In the rows, 128 means zero.
Each path below is one point turned by a fixed rotation once a step. After each direction that follows a path, write how fast that rotation turns it, in deg/step (0 if it stays still).
Each turn is a multiple of 5 degrees from 10 to 175, or 0.
Each row of a path follows its step; steps can be skipped.
Path 1:
step 0: [133 134 132 125 129 130 128 129 129 126 134 131 129 134 120 123 138 122
 127 126 123 128 120 127 139 128 130 125 118 128]
step 1: [130 128 129 130 123 127 130 127 117 133 138 131 131 132 120 133 130 138
 122 125 124 128 124 125 131 130 130 123 136 130]
step 2: [127 126 127 122 126 127 127 127 124 129 123 129 129 122 121 124 137 130
 126 126 125 142 122 140 128 129 125 124 130 124]
step 3: [134 134 130 123 126 127 126 127 133 123 131 132 137 130 129 129 136 132
 128 128 136 127 130 133 140 133 126 120 129 133]
step 4: [127 133 125 126 123 116 121 125 125 133 131 122 130 130 122 132 124 134
 121 125 131 134 125 130 130 124 131 128 125 137]
step 5: [130 135 128 129 132 130 130 128 127 127 125 123 132 130 125 124 132 123
 124 127 125 138 118 125 137 122 127 117 121 125]
step 6: [132 131 135 133 127 128 129 127 126 135 136 137 127 128 120 130 135 128
 125 120 130 129 127 121 134 131 126 122 134 135]
step 7: [130 124 127 123 122 123 126 120 120 133 131 129 125 131 117 122 133 131
 126 129 123 133 123 139 128 130 127 127 123 126]
step 8: [130 131 127 121 126 132 129 131 130 126 132 130 142 129 129 130 138 138
 129 126 127 129 121 131 136 127 127 121 129 123]
step 9: [125 133 128 128 124 120 121 130 126 126 127 127 131 125 121 133 131 130
 119 126 132 136 129 132 134 130 131 129 139 138]
Speeds:
[130 124 126 125 127 130 124 129 127 127 127 127 128 129 128 124 128 123
 129 131 127 131 128 128 131 127 129 128 127 128] => 145
[129 126 130 130 132 128 130 129 125 127 123 130 127 126 126 130 127 126
 127 128 130 131 128 127 128 129 126 125 133 128] => 95
Path 2:
step 0: [120 129 131 121 130 131 123 120 132 112 123 119 133 130 132 126 121 124
 122 128 125 125 134 125 128 136 121 136 120 130]
step 1: [121 122 129 125 122 126 129 135 132 117 133 129 143 125 123 131 120 123
 128 126 125 140 134 127 125 131 133 124 122 133]
step 2: [129 129 125 129 129 122 132 133 127 128 135 128 123 141 119 136 127 127
 128 125 124 136 132 141 122 136 128 127 115 132]
step 3: [129 130 130 123 126 128 136 121 121 124 126 113 121 131 125 128 124 124
 124 132 126 126 125 128 126 125 124 131 108 134]
step 4: [134 129 126 124 129 126 128 122 127 119 129 123 139 124 126 129 126 116
 127 134 127 141 120 120 125 125 131 130 126 141]
step 5: [130 131 126 123 134 128 124 127 140 129 129 132 138 142 127 141 129 121
 127 123 124 129 128 130 124 134 125 136 126 139]
step 6: [122 124 135 115 120 128 131 125 137 125 121 122 127 135 126 131 126 127
 116 123 122 122 132 133 130 130 130 127 119 134]
step 7: [125 122 133 125 129 128 122 125 128 113 128 125 124 125 120 123 124 123
 118 133 123 145 127 132 127 136 133 124 124 131]
step 8: [123 128 127 134 136 131 123 130 130 119 137 123 132 138 123 134 124 124
 136 131 123 135 129 125 127 137 122 133 114 128]
step 9: [127 129 125 122 120 119 137 132 130 122 131 117 139 136 125 134 122 127
 132 130 128 125 129 131 131 121 128 125 115 135]
Speeds:
[126 124 129 128 131 128 127 130 127 128 125 130 129 130 129 126 126 132
 125 128 126 129 132 126 126 129 129 126 127 127] => 60
